In the data rows, zero lies at 4.5, halfway between 4 and 5.
Here are some numbered points:
[5 4 6 4 6 3 7 5 3 3 5 5 4 7 7 4 5 4 5 7 6 4 4 7 4 5 5 6 3 4 6] 0
[4 8 2 1 6 6 4 8 5 4 5 6 5 6 0 4 7 2 3 2 3 0 4 5 8 7 4 5 7 9 6] 1
[4 2 3 3 6 3 6 4 4 5 5 2 6 4 3 2 5 4 4 3 8 5 5 1 4 2 5 3 6 4 5] 2
[4 5 1 3 7 3 3 7 5 5 5 2 4 5 8 3 4 8 4 5 5 6 4 4 7 5 7 7 6 7 6] 3
[4 7 6 4 6 2 4 5 5 6 1 2 2 4 5 4 2 7 4 4 3 5 4 1 5 4 7 4 5 3 4] 4
[5 5 5 6 4 4 6 2 4 4 3 4 2 4 5 1 6 4 6 7 6 6 3 8 4 5 6 6 5 4 4] 5
[4 3 4 7 2 6 5 5 4 4 6 4 7 5 4 3 6 3 6 2 5 3 3 5 5 5 5 3 6 4 4] 6
[4 1 2 5 4 4 4 4 4 4 5 3 5 5 7 4 3 5 4 3 4 6 6 3 4 4 5 4 4 4 5] 7
[3 2 8 6 6 6 3 5 4 3 4 5 0 8 5 5 6 2 7 3 3 8 4 9 4 5 3 6 4 4 4] 8
[3 5 3 4 5 5 4 6 5 2 3 4 7 4 3 5 7 3 5 3 6 4 4 5 4 4 3 4 4 5 2] 9
[5 5 4 6 3 6 4 4 8 3 3 4 5 3 5 6 3 4 5 3 6 4 4 2 4 4 5 3 6 6 3] 10
[6 3 7 4 5 6 5 6 6 4 5 4 5 5 6 3 3 4 4 5 3 5 3 3 6 5 5 5 4 4 5] 11
[5 3 6 5 4 6 5 4 5 4 5 5 1 3 5 3 5 6 6 3 4 5 6 8 5 3 5 5 6 5 6] 12
[8 3 5 7 6 3 4 9 4 5 3 4 4 3 8 5 0 5 5 7 7 7 5 6 1 1 1 4 6 3 3] 13
[2 1 2 5 5 5 4 9 1 4 9 4 2 2 8 1 4 4 5 6 5 5 3 2 3 6 2 4 4 4 3] 14
[5 3 5 4 7 5 6 4 6 2 6 3 4 3 6 1 4 5 5 4 3 6 4 2 8 6 7 2 1 0 4] 15
[4 3 5 5 6 3 4 2 4 1 3 6 3 7 6 2 3 5 3 5 3 6 0 4 4 2 5 5 3 2 7] 16
[4 6 6 5 4 5 2 2 6 4 3 5 5 5 4 4 2 6 5 4 5 7 4 4 1 5 5 5 5 5 2] 17
[3 5 4 3 5 4 5 3 5 0 6 4 6 4 4 4 6 5 5 3 4 1 3 3 5 7 5 4 1 5 0] 18
[6 4 7 2 9 6 6 5 4 5 4 3 5 8 5 5 6 3 3 6 4 2 7 7 4 4 5 7 4 6 8] 19
[4 3 6 6 6 3 6 6 5 3 2 4 6 5 8 7 4 4 6 7 6 5 6 4 5 4 6 2 1 3 5] 20
[5 4 5 4 5 6 4 5 5 5 8 5 9 3 6 6 4 8 6 7 3 2 6 3 5 4 6 5 3 1 5] 21
[6 3 6 6 8 3 6 9 4 4 4 4 4 3 6 5 0 4 4 5 7 7 4 4 2 4 1 5 2 1 5] 22
[1 1 5 6 5 3 3 8 5 3 5 4 5 5 8 6 6 4 5 9 5 4 4 3 3 3 3 4 3 5 4] 23
[5 6 5 4 3 4 5 4 5 5 4 4 4 5 4 5 6 3 6 2 5 3 6 6 5 6 5 5 6 8 3] 24
[8 3 4 6 7 3 4 8 2 6 3 4 4 2 7 4 0 5 5 8 6 7 6 5 1 0 1 5 8 4 4] 25
[8 1 5 4 3 4 4 6 6 1 6 3 6 4 5 5 2 5 3 6 3 4 4 3 6 6 3 3 5 6 1] 26
[6 8 7 3 4 4 5 3 6 8 6 4 4 7 4 3 5 3 6 2 4 4 6 7 5 3 6 5 6 3 3] 27
[5 5 3 5 3 6 5 5 6 6 6 4 6 3 7 1 3 5 6 1 5 6 4 4 8 7 7 0 4 4 6] 28
[0 6 5 4 5 5 1 4 5 6 5 5 5 6 3 3 5 3 3 0 3 5 4 4 5 6 2 2 6 5 5] 29
[5 1 8 6 3 5 4 4 5 4 6 5 5 4 6 5 3 7 7 5 3 6 4 4 3 4 4 5 5 4 2] 30
[2 4 2 5 5 5 5 2 6 3 4 5 5 4 2 3 6 4 4 3 4 4 2 4 6 6 5 2 4 8 6] 31
[5 4 6 5 5 5 5 4 3 7 5 3 3 6 7 2 3 3 4 7 5 5 4 9 3 5 5 4 4 1 7] 32
[4 6 7 3 6 5 6 5 6 6 3 5 6 6 1 5 6 3 0 5 4 2 2 5 5 6 4 3 3 4 9] 33
[7 2 6 5 3 8 6 6 7 4 4 2 8 2 4 5 2 5 5 6 4 4 5 8 4 5 4 2 6 2 4] 34
[8 5 5 2 6 4 5 2 5 6 6 3 5 3 0 3 3 5 1 2 6 6 5 4 7 2 2 2 8 2 5] 35
[4 3 5 4 5 5 6 6 5 5 5 3 6 3 2 5 6 5 4 3 5 5 4 3 4 5 6 3 3 6 4] 36
[3 9 4 3 4 4 6 2 2 7 5 6 3 0 3 5 7 5 2 4 5 2 4 3 6 9 3 3 4 7 6] 37
[3 9 2 4 5 4 3 4 5 7 8 5 5 3 5 3 5 4 4 4 9 1 4 4 3 6 3 5 4 4 4] 38
[2 8 3 3 8 3 3 6 6 5 6 5 4 4 2 6 6 5 7 1 4 6 9 7 5 4 4 3 3 6 2] 39
[3 3 5 4 5 3 8 3 4 5 6 3 6 5 4 2 6 3 3 2 7 4 4 3 5 3 5 3 7 5 6] 40
[5 2 4 5 5 6 3 6 4 1 7 6 5 3 9 4 2 5 5 5 6 6 3 4 5 5 3 7 3 3 5] 41
[6 7 7 3 4 7 6 4 6 4 3 5 5 5 6 3 5 7 3 7 7 4 4 8 4 4 3 3 7 3 6] 42
[5 4 5 4 5 7 5 2 3 2 4 4 3 7 2 3 8 3 3 7 3 3 3 9 2 4 4 7 5 5 4] 43
[6 7 1 4 0 6 3 3 5 3 4 9 2 7 5 5 3 3 3 4 2 6 5 3 6 8 5 5 6 3 4] 44
[4 3 4 5 4 5 3 4 4 3 6 4 5 5 5 1 5 5 5 5 3 4 4 5 4 6 3 5 6 2 3] 45
[5 5 5 5 5 5 5 1 7 2 1 4 6 6 9 2 4 6 5 5 6 5 6 5 5 4 5 5 6 5 5] 46
[3 6 2 4 5 2 4 0 0 5 3 5 5 7 4 3 8 5 1 9 4 4 3 3 3 7 4 4 3 5 5] 47
[5 6 4 3 7 6 5 3 4 3 3 5 7 3 1 2 6 2 4 6 1 1 3 2 6 7 4 2 5 8 4] 48
[4 1 7 5 7 4 6 7 2 4 7 2 3 6 9 3 6 5 5 9 4 6 6 5 4 5 3 7 3 1 4] 49
[5 4 3 5 3 3 6 8 3 8 4 4 4 6 7 6 4 4 4 5 8 7 5 3 3 3 6 5 4 2 5] 50
[6 4 4 2 2 8 4 7 6 5 6 6 5 3 3 2 5 6 4 7 3 7 3 4 5 7 3 4 6 2 3] 51
[5 6 6 5 4 2 3 4 5 6 4 4 3 6 6 4 2 5 4 6 3 5 4 4 4 4 4 5 6 5 3] 52
[1 7 5 3 3 5 5 1 9 7 7 4 5 3 1 3 3 6 5 3 4 5 3 4 4 7 7 2 4 5 4] 53
[5 6 6 5 4 4 4 3 6 5 2 3 5 5 6 4 3 4 4 5 4 4 3 3 5 7 5 4 4 5 5] 54
[3 4 5 5 5 1 4 5 3 5 5 7 6 6 6 5 5 4 3 3 5 3 3 0 3 4 3 5 4 7 6] 55
[5 7 5 3 5 1 6 3 2 7 7 6 2 4 5 2 2 3 6 5 4 4 5 4 3 6 3 6 5 6 5] 56
[6 6 8 1 5 5 7 7 4 6 5 7 1 5 6 6 1 5 6 6 6 5 7 1 4 2 4 3 5 8 6] 57
[6 4 0 8 0 4 4 4 2 3 2 6 5 5 8 5 2 3 3 4 7 6 2 3 5 6 4 3 5 4 4] 58
[4 5 6 7 4 4 5 2 6 4 1 5 2 6 7 5 4 5 3 4 4 5 6 6 2 5 6 5 1 5 5] 59
[4 5 0 4 4 6 5 5 3 4 2 6 3 5 4 4 5 4 4 7 4 7 4 6 3 6 6 5 6 6 6] 60
[7 5 5 3 4 1 6 3 1 5 5 4 3 5 3 4 5 2 4 6 3 2 5 4 5 6 3 3 5 6 4] 61
[5 6 4 5 4 1 2 5 7 4 3 5 4 7 5 4 2 5 6 0 3 5 6 4 5 2 4 2 6 2 0] 62
[2 3 4 6 3 3 4 4 6 5 5 4 5 5 5 3 6 4 5 4 5 5 3 4 4 4 5 3 5 5 4] 63
[5 5 3 5 3 6 4 4 5 3 2 5 4 3 1 5 6 4 4 6 4 4 3 6 5 7 4 4 6 5 3] 64
[3 5 4 4 2 8 7 5 5 5 6 8 6 6 0 6 7 0 5 3 5 1 6 2 2 6 6 1 2 7 5] 65
[2 4 4 4 6 2 3 6 3 3 4 7 5 7 5 5 4 5 5 3 3 4 5 3 3 1 5 4 2 1 5] 66
[3 7 6 5 5 3 5 6 4 7 4 5 7 6 3 9 4 6 7 5 5 3 6 7 4 1 7 5 4 1 5] 67
[6 7 0 3 4 6 4 2 2 3 6 6 5 6 0 4 6 2 4 3 3 1 3 5 5 5 7 5 5 8 3] 68
[4 6 7 5 5 3 5 4 6 5 3 4 5 4 6 5 5 4 3 5 4 4 4 2 6 7 5 4 3 5 4] 69
[3 2 8 6 6 5 4 4 5 5 4 3 2 4 6 4 6 5 4 7 2 7 2 5 4 5 2 6 6 6 6] 70
[5 5 3 6 2 3 4 5 2 6 4 4 2 4 5 6 1 4 3 8 5 8 0 1 5 5 7 6 5 0 3] 71
[5 2 6 4 6 5 4 5 6 3 4 2 5 4 7 5 5 4 4 7 4 4 5 2 3 5 2 6 6 9 3] 72
[9 3 4 7 2 6 5 2 5 2 1 4 6 5 7 4 3 3 2 2 7 6 2 2 5 4 5 3 4 4 4] 73
[4 4 5 4 5 5 6 6 5 5 5 5 8 4 4 6 6 5 4 1 6 3 2 2 5 4 5 3 3 6 5] 74
[3 5 3 6 5 5 3 4 5 3 3 4 8 5 2 6 5 3 4 3 6 3 3 5 2 4 4 4 5 5 3] 75
[3 4 8 5 4 5 3 3 6 5 5 5 4 3 6 4 6 5 5 4 2 4 5 3 3 6 2 5 5 7 5] 76
[5 5 5 4 5 4 2 4 3 4 7 4 4 7 6 6 5 4 6 3 5 2 3 5 5 1 5 5 5 7 5] 77
[5 0 8 5 8 3 7 7 2 4 6 3 3 5 9 5 7 5 6 9 6 7 6 5 4 4 4 7 1 0 4] 78
[4 5 3 4 5 2 5 3 6 4 5 3 5 4 3 7 4 6 5 7 4 4 5 7 5 5 6 5 4 3 5] 79
[6 4 1 6 4 1 4 3 3 2 2 3 2 2 6 6 7 5 3 8 4 4 5 4 5 6 2 7 7 7 3] 80
[5 3 4 3 8 1 3 3 5 1 3 5 3 8 6 4 4 6 3 6 2 4 5 8 5 2 3 6 4 2 7] 81
[3 3 3 3 5 6 2 2 6 2 7 5 5 4 2 3 4 7 5 4 3 6 4 6 3 4 4 6 6 6 3] 82
[6 2 6 6 8 4 6 8 2 3 4 4 4 3 7 3 1 4 3 6 8 7 4 5 2 3 1 4 3 2 6] 83
[3 6 3 4 1 3 3 3 6 4 6 4 3 3 7 6 3 7 4 2 4 4 6 5 7 9 4 6 7 6 4] 84
[3 6 3 6 2 3 1 4 4 9 5 6 5 6 3 7 5 5 4 5 3 6 4 4 3 6 6 5 1 5 3] 85
[6 6 4 6 4 3 4 0 1 6 5 6 7 6 5 5 5 4 5 5 4 2 4 7 3 5 5 4 4 5 5] 86
[7 4 5 3 5 6 7 6 4 5 3 4 6 5 5 5 6 6 3 4 8 6 7 6 3 3 5 5 4 4 5] 87
[7 3 7 6 3 4 5 8 0 0 1 6 1 4 7 5 4 3 5 8 4 5 2 6 6 5 0 4 5 4 2] 88
[3 8 3 3 3 2 4 2 6 3 3 6 5 5 6 6 4 6 4 3 5 2 5 4 5 7 4 5 5 5 5] 89
[3 5 4 7 6 3 6 4 1 5 4 4 3 7 7 4 6 2 6 4 6 4 4 7 3 5 6 5 1 1 4] 90
[3 7 6 4 3 6 5 6 5 7 4 6 6 6 3 3 4 5 7 0 6 3 5 8 4 5 5 3 6 3 4] 91
[2 7 7 4 5 2 6 7 5 8 4 7 5 6 4 9 4 5 7 5 6 5 7 7 3 1 6 5 3 1 5] 92
[5 4 6 4 5 4 4 4 3 5 4 5 6 5 5 6 4 5 3 5 3 4 5 4 4 4 2 3 4 3 8] 93
[3 8 3 3 0 5 3 3 5 4 5 7 5 8 3 4 9 4 6 1 2 1 3 3 7 6 8 2 6 8 1] 94
[9 4 6 8 6 8 4 6 5 8 5 3 2 1 4 3 2 0 6 5 3 7 3 8 7 5 5 6 4 8 4] 95
[8 5 5 2 6 6 4 4 6 4 5 2 3 4 1 6 5 4 3 5 3 6 7 7 7 6 5 4 4 4 4] 96
[5 3 5 7 2 6 3 4 6 6 4 4 6 6 3 5 4 3 4 2 3 7 5 8 1 4 6 4 2 3 3] 97
[6 2 3 5 3 3 4 1 3 2 6 5 4 8 6 4 5 4 3 5 4 4 4 6 4 4 4 5 6 5 3] 98
[5 4 5 7 6 2 6 5 3 4 4 4 2 8 6 3 6 1 6 5 5 4 4 6 3 4 6 6 2 3 3] 99
[6 5 6 5 4 6 4 2 7 3 5 3 2 4 7 4 5 6 7 4 5 6 8 7 6 3 6 6 6 5 3] 100
[5 3 2 5 7 2 3 5 3 5 4 3 4 6 3 4 4 2 3 4 3 7 4 4 5 4 4 6 5 3 5] 101
[5 4 7 5 5 5 4 5 5 8 5 1 4 4 6 4 4 2 4 5 2 3 7 4 6 8 5 0 4 7 5] 102
[4 7 4 4 4 9 6 4 6 7 3 6 8 2 1 5 4 6 5 2 7 8 4 3 4 4 8 5 4 5 7] 103
[7 4 8 6 5 5 3 6 5 6 3 2 3 7 9 5 2 6 4 9 9 8 5 5 0 1 3 8 6 2 5] 104
[4 8 5 5 4 5 5 2 4 5 3 7 6 2 5 3 5 7 7 7 5 3 3 4 6 3 6 5 6 2 5] 105
[5 5 5 4 5 3 6 5 3 5 4 5 6 5 5 5 5 5 5 5 5 5 5 4 4 7 3 6 4 4 3] 106
[5 8 3 4 4 6 4 2 5 6 5 6 5 4 4 4 2 6 3 0 7 5 3 4 5 5 6 5 4 6 6] 107
[5 3 4 4 4 3 4 4 6 4 4 4 8 4 5 8 4 6 3 5 5 5 5 5 4 5 2 3 5 4 6] 108
[3 3 4 4 5 4 6 3 4 4 6 5 4 4 2 2 6 4 6 4 4 3 4 3 5 2 4 4 8 9 5] 109
[4 4 4 3 5 6 4 5 4 3 6 7 8 2 0 7 7 7 4 6 3 3 4 4 5 2 5 5 4 4 7] 110
[4 4 4 5 8 2 6 8 6 3 5 5 3 3 5 2 7 3 5 3 4 3 7 7 5 4 1 4 3 6 4] 111
[6 5 6 6 7 5 6 9 3 6 3 6 6 4 7 6 0 4 6 4 8 5 5 6 1 3 4 3 0 1 6] 112
[2 3 8 3 4 3 4 5 4 6 7 3 4 9 8 5 9 5 6 6 2 5 5 3 4 3 6 7 5 3 5] 113
[5 4 3 6 3 6 4 4 8 2 3 4 5 2 5 5 3 5 5 3 4 4 4 2 5 4 7 4 6 6 3] 114
[4 7 7 5 3 7 6 9 5 7 4 6 4 4 5 8 5 7 4 6 7 4 7 4 3 3 3 5 4 2 6] 115
[2 9 3 4 4 4 5 2 3 7 5 5 3 2 3 5 7 6 2 4 6 2 4 4 5 9 5 4 3 7 6] 116
[6 5 4 6 2 3 7 4 0 6 2 6 2 6 1 5 5 4 3 4 5 7 3 8 3 7 7 5 3 5 4] 117
[3 3 4 5 2 5 4 5 6 3 5 6 8 5 4 4 2 5 7 0 3 5 3 4 4 4 6 1 3 5 2] 118
[6 3 6 2 5 3 3 5 6 5 4 2 3 5 1 4 6 4 2 8 4 8 4 5 4 5 1 5 9 4 3] 119
[5 4 1 5 3 4 5 3 5 4 7 5 5 4 3 5 3 4 4 0 4 5 4 4 8 5 6 2 4 5 6] 120
[6 5 7 4 4 3 3 6 7 5 2 4 5 8 5 5 3 3 4 4 3 1 6 6 2 1 4 4 6 4 4] 121
[7 3 4 4 3 6 6 7 2 5 8 5 2 3 6 0 3 4 5 7 4 4 5 6 7 4 5 1 8 4 3] 122
[5 7 3 4 3 2 2 5 5 6 6 5 3 5 3 6 4 4 4 2 4 2 7 5 4 4 2 4 7 5 1] 123
[8 0 5 6 6 4 4 6 4 0 2 1 2 7 9 5 3 5 5 8 3 7 4 7 6 1 6 6 5 3 4] 124
[1 2 4 6 5 3 5 5 4 7 6 2 4 3 5 4 7 4 5 5 5 6 4 4 3 4 5 6 4 3 6] 125
[6 4 5 8 5 6 2 7 5 4 4 4 3 4 5 5 3 1 4 6 4 4 2 7 4 6 4 6 2 5 3] 126
[4 7 5 2 4 5 5 1 8 4 7 4 6 3 1 4 5 5 4 2 8 2 5 4 6 7 3 2 4 5 2] 127
[5 4 3 4 3 3 3 3 6 5 4 4 8 4 3 7 4 6 2 5 6 5 5 4 4 5 2 3 6 4 6] 128
[5 5 4 3 6 3 4 7 4 4 4 6 5 4 2 5 7 3 4 6 1 1 4 1 5 2 3 5 5 6 4] 129
[5 5 4 4 5 3 3 4 2 5 7 6 6 6 4 5 4 3 4 2 1 0 5 4 5 6 3 2 3 5 5] 130
[4 9 2 5 5 5 5 8 4 5 0 8 3 5 3 7 5 5 4 5 4 8 6 3 5 7 7 4 2 3 6] 131
[3 6 2 5 5 5 6 3 6 4 4 3 6 5 4 0 7 3 4 2 5 2 4 7 6 7 6 2 3 5 4] 132
[3 5 5 4 3 4 5 5 4 6 3 5 5 4 2 5 6 7 5 3 4 6 4 4 4 3 5 5 6 3 4] 133
New points follow, each followed by the numbers of its two nearest points above, smallest number first.
[5 7 5 6 4 9 5 5 6 7 2 7 9 4 2 5 4 7 6 2 6 9 3 4 3 4 8 5 4 6 7] 103 107
[6 2 2 3 7 1 3 4 3 4 4 2 5 7 3 3 4 2 2 5 3 6 4 3 5 4 4 5 5 3 5] 7 101
[3 3 4 3 6 3 6 4 5 5 6 5 3 5 3 2 8 2 5 4 4 3 5 3 5 1 5 5 7 8 6] 40 109
[5 5 3 5 4 3 3 4 3 6 7 5 4 7 5 6 4 3 6 2 4 3 5 5 5 2 6 5 4 7 3] 24 77
[6 7 3 4 4 6 4 2 4 4 6 6 7 5 5 5 2 6 2 0 7 4 4 4 5 4 5 5 5 6 6] 107 120
[8 6 4 3 4 2 5 3 2 6 4 4 4 5 3 4 4 4 4 6 2 4 3 5 6 6 4 2 5 6 3] 52 61
[7 3 6 5 6 5 3 3 3 2 2 6 7 5 4 5 3 4 4 4 1 2 5 5 4 4 2 3 4 3 6] 93 130
[5 8 2 2 5 7 4 8 5 4 5 6 4 6 0 6 7 2 3 3 3 2 5 3 7 5 4 6 7 8 4] 1 129
[2 9 3 2 8 4 3 6 7 6 6 5 3 4 1 5 8 6 7 2 5 6 9 7 7 4 6 4 2 6 3] 24 39
[5 4 4 4 4 2 3 4 3 5 8 5 6 7 4 5 5 2 4 3 0 0 5 3 5 5 3 2 4 6 5] 61 130
[3 2 3 5 4 4 4 4 5 4 7 2 6 4 5 2 3 2 4 4 5 4 2 4 4 6 5 2 4 7 4] 6 63
[3 2 6 3 2 3 4 7 5 5 7 4 4 9 8 7 8 6 6 7 3 6 5 3 4 3 6 7 5 5 3] 23 113
[4 3 3 5 5 6 3 4 5 2 7 6 4 3 7 4 2 5 4 4 7 7 3 4 4 5 4 6 3 3 5] 7 41
[3 4 4 4 4 8 2 7 6 5 6 5 5 2 3 2 5 6 5 6 3 9 3 5 4 6 3 4 5 1 3] 45 51
[4 4 1 4 4 4 6 4 4 4 7 6 6 3 5 4 4 5 5 0 3 5 5 3 8 5 5 2 4 5 6] 28 120
[2 5 5 4 6 2 4 5 4 4 4 6 5 6 5 5 4 6 5 3 4 5 4 2 3 1 5 5 2 0 6] 66 133
[5 3 3 6 6 5 4 4 5 2 6 6 5 3 8 2 2 4 5 5 6 7 4 4 4 5 4 6 3 3 4] 7 41
[6 2 6 5 2 7 6 6 7 5 3 3 7 2 4 5 4 5 5 6 4 5 6 6 4 4 5 3 6 2 5] 34 108
[3 5 4 3 2 7 7 4 5 4 6 8 5 6 0 7 7 0 5 3 4 1 6 2 2 6 6 2 3 7 5] 65 68
[3 5 6 4 6 3 6 6 3 3 3 6 4 7 6 5 6 5 4 7 5 4 4 6 3 3 5 5 3 2 5] 0 66
[4 6 6 2 4 7 5 1 8 4 9 3 6 2 2 4 5 5 4 1 7 4 5 5 6 6 4 4 3 5 3] 53 127
[6 7 7 3 4 5 5 2 6 6 5 4 4 8 3 3 6 4 6 3 4 3 7 7 4 2 6 5 6 4 2] 24 27
[5 5 5 6 4 4 6 2 5 4 3 4 2 5 6 1 4 5 7 7 5 6 3 8 4 5 6 6 4 4 4] 0 5
[8 3 4 5 5 3 6 8 2 5 3 2 2 5 9 5 4 4 6 9 8 9 5 3 6 4 6 6 6 5 3] 50 124
[2 9 2 4 6 5 5 7 3 3 0 8 1 4 3 8 4 6 4 5 4 8 5 2 5 7 7 7 2 3 6] 60 131
[7 3 8 6 4 6 3 6 4 6 3 3 3 5 9 4 2 7 4 9 9 9 6 6 0 1 2 8 7 3 4] 13 104
[3 5 4 4 5 5 4 3 5 2 8 3 6 5 4 4 6 3 5 4 5 1 4 2 5 6 5 5 2 5 1] 9 18
[5 4 5 5 5 4 5 4 4 6 7 5 8 3 4 6 3 5 4 9 4 3 4 4 5 3 6 3 3 2 6] 21 93
[5 4 5 5 4 6 6 3 4 4 5 6 2 4 6 3 5 6 6 3 5 5 5 9 6 2 5 5 6 5 6] 12 100
[4 7 7 2 4 8 6 5 5 3 2 5 5 6 7 3 6 6 4 6 7 3 6 7 3 5 3 3 7 4 6] 42 87
[5 6 0 4 3 7 5 3 3 5 8 5 4 1 0 6 6 3 5 2 5 1 4 6 7 5 6 4 5 9 2] 24 68
[3 7 4 5 4 2 1 5 6 4 3 5 3 7 5 4 3 4 6 0 4 5 6 4 5 3 4 2 6 1 0] 62 123
[6 6 5 6 4 5 6 2 4 4 3 5 2 4 4 4 5 5 5 6 6 5 3 8 5 5 6 6 4 5 5] 5 12
[5 4 2 7 4 2 3 3 3 2 2 3 4 2 5 6 7 5 3 7 4 3 6 3 6 4 2 6 7 6 3] 64 80
[2 3 7 7 6 7 2 5 5 3 3 4 1 7 6 5 5 2 7 4 5 7 4 8 3 5 3 7 4 7 4] 8 126
[3 7 4 3 5 4 6 6 5 6 5 5 6 5 5 5 4 4 8 4 6 3 6 4 7 4 6 3 7 7 6] 24 109
[4 4 6 6 3 3 5 2 6 5 1 5 3 6 7 5 5 4 4 4 4 5 5 4 2 5 5 6 2 4 5] 54 59
[2 3 8 3 3 3 3 7 6 5 6 4 4 9 8 5 8 5 5 8 3 5 6 4 4 2 4 7 6 4 4] 23 113
[2 5 5 4 6 3 5 4 7 5 5 2 6 3 4 5 5 4 4 7 4 3 5 1 4 7 5 4 3 8 4] 36 69
[4 4 6 4 3 6 5 5 8 1 0 5 7 4 4 5 8 7 5 8 4 5 5 5 4 6 3 6 7 6 4] 64 72
[3 3 8 5 6 5 4 4 4 5 4 4 2 5 6 4 6 5 5 7 1 6 4 5 4 5 2 7 5 5 6] 70 76
[2 0 5 5 6 2 4 6 6 2 5 3 5 5 7 6 5 4 6 9 4 4 3 3 3 3 3 5 3 5 3] 23 72
[4 5 6 2 3 3 4 3 7 7 8 4 4 5 5 5 2 7 4 7 4 5 6 6 2 4 5 6 6 5 4] 52 79
[6 4 6 7 1 5 4 4 6 7 4 5 4 5 3 5 3 3 4 2 4 5 4 7 2 5 5 4 3 3 3] 17 97
[5 3 7 5 4 6 7 4 5 3 4 5 1 3 6 3 4 6 5 3 4 5 6 9 5 2 5 5 6 5 6] 12 100
[3 2 3 6 5 1 1 7 5 4 7 3 4 5 9 5 0 4 6 2 4 8 5 2 5 5 3 3 5 6 3] 7 52
[5 3 6 5 4 5 4 4 5 3 5 3 5 4 5 1 6 5 5 7 5 5 3 5 4 6 4 3 5 1 2] 45 63
[7 4 8 4 7 8 5 3 8 5 9 1 8 1 5 5 4 6 3 5 6 2 6 5 6 3 4 6 3 3 5] 11 21
[3 6 3 5 1 3 3 3 8 4 5 3 2 4 8 5 4 5 3 2 4 3 7 4 7 9 4 6 8 7 4] 84 89
[6 6 5 4 4 6 5 4 5 4 2 4 5 4 2 3 4 3 5 7 5 4 2 7 5 7 5 4 5 2 3] 5 64
[3 7 7 4 6 4 5 6 4 7 5 5 7 6 2 9 5 4 7 3 5 2 6 7 4 0 7 6 4 1 6] 67 92
[4 2 4 4 4 7 5 2 5 2 5 4 8 5 3 3 7 5 4 3 7 3 2 4 5 5 5 4 4 2 5] 6 74
[5 2 8 4 5 5 4 3 4 6 4 3 1 4 5 3 4 5 3 8 0 7 4 4 3 7 3 6 6 4 7] 70 76
[7 3 6 1 4 3 3 5 7 6 5 2 3 5 0 3 5 3 2 7 4 8 4 5 4 3 1 5 9 5 2] 35 119
[4 6 8 3 4 7 4 8 4 6 4 6 4 4 6 7 5 7 4 5 7 5 6 4 3 3 2 5 5 3 6] 87 115
[4 1 2 3 6 5 5 9 4 4 7 4 6 5 1 7 3 4 4 6 3 7 4 3 3 3 7 5 1 4 5] 36 101
[1 3 3 6 5 4 4 6 5 6 7 3 4 3 5 3 5 4 6 5 5 6 3 4 4 3 6 6 4 4 5] 63 125
[7 7 3 4 3 6 4 8 4 9 3 4 4 5 4 1 2 2 6 4 3 9 3 3 8 7 8 0 6 2 3] 28 51
[5 7 2 1 6 7 3 8 5 4 5 6 6 6 1 5 8 3 3 3 3 1 5 3 7 4 4 5 7 9 5] 1 129
[5 4 4 3 8 1 4 3 4 1 2 5 4 8 6 4 4 5 4 5 3 4 6 8 5 1 2 6 5 1 8] 16 81
[6 5 7 5 5 4 4 7 6 6 2 4 5 6 5 6 4 4 3 5 4 3 6 6 2 2 2 4 6 3 4] 93 121
[4 9 1 5 5 5 5 7 4 4 0 8 2 4 3 7 5 6 4 6 3 8 6 2 6 7 7 6 3 3 6] 60 131
[6 4 2 5 4 5 2 1 5 0 5 6 6 4 4 5 4 7 5 3 4 4 4 7 5 2 4 5 6 6 4] 82 98
[4 4 7 4 4 5 6 5 3 5 4 5 5 4 1 4 6 6 4 3 5 4 4 4 3 2 4 5 5 3 5] 36 133
[4 7 4 4 3 2 5 2 5 4 3 5 4 5 6 6 4 5 4 3 5 3 6 4 5 6 4 5 5 5 4] 24 89
[1 0 5 6 6 2 4 7 6 3 5 4 5 5 7 6 5 4 5 9 3 4 4 4 1 3 3 5 2 4 5] 23 125
[5 5 5 3 6 7 5 7 4 4 3 4 2 5 6 4 4 5 4 6 3 5 4 2 6 6 5 4 5 6 3] 11 69
[2 1 3 4 5 5 5 9 2 4 9 4 1 3 8 2 5 4 5 6 5 6 4 2 4 6 3 3 4 5 3] 14 23
[4 2 3 5 5 3 5 4 4 4 6 3 5 4 6 4 3 4 4 4 5 5 5 4 5 4 6 3 3 3 5] 7 63
[4 5 5 4 5 5 4 4 5 5 8 5 9 3 6 6 4 7 6 7 4 3 5 3 5 3 6 4 2 1 6] 21 93
[3 6 5 5 4 7 4 3 9 4 3 4 5 3 5 6 5 7 7 0 8 8 9 5 6 4 7 5 4 4 5] 100 103
[3 3 4 5 2 5 4 5 6 4 5 4 8 5 3 5 4 5 6 1 3 4 3 2 5 6 7 1 4 6 3] 36 118
[7 5 5 8 5 5 3 6 5 5 3 3 3 4 6 5 4 1 4 6 4 5 2 8 4 5 4 6 1 5 3] 99 126
[3 6 6 4 2 5 6 6 6 9 4 5 7 5 2 2 6 5 6 1 6 4 6 8 2 4 5 2 8 3 5] 91 133
[1 5 6 4 6 6 1 5 5 5 4 5 5 6 3 3 6 3 4 1 2 5 5 4 5 6 1 2 6 4 6] 29 76
[4 4 5 4 3 3 7 4 2 5 4 8 5 5 2 4 6 6 6 6 4 4 4 6 3 3 4 4 5 5 5] 106 133
[2 5 2 5 5 5 5 2 6 3 3 5 5 4 4 3 6 3 6 2 5 3 3 3 6 5 6 3 4 6 5] 31 132
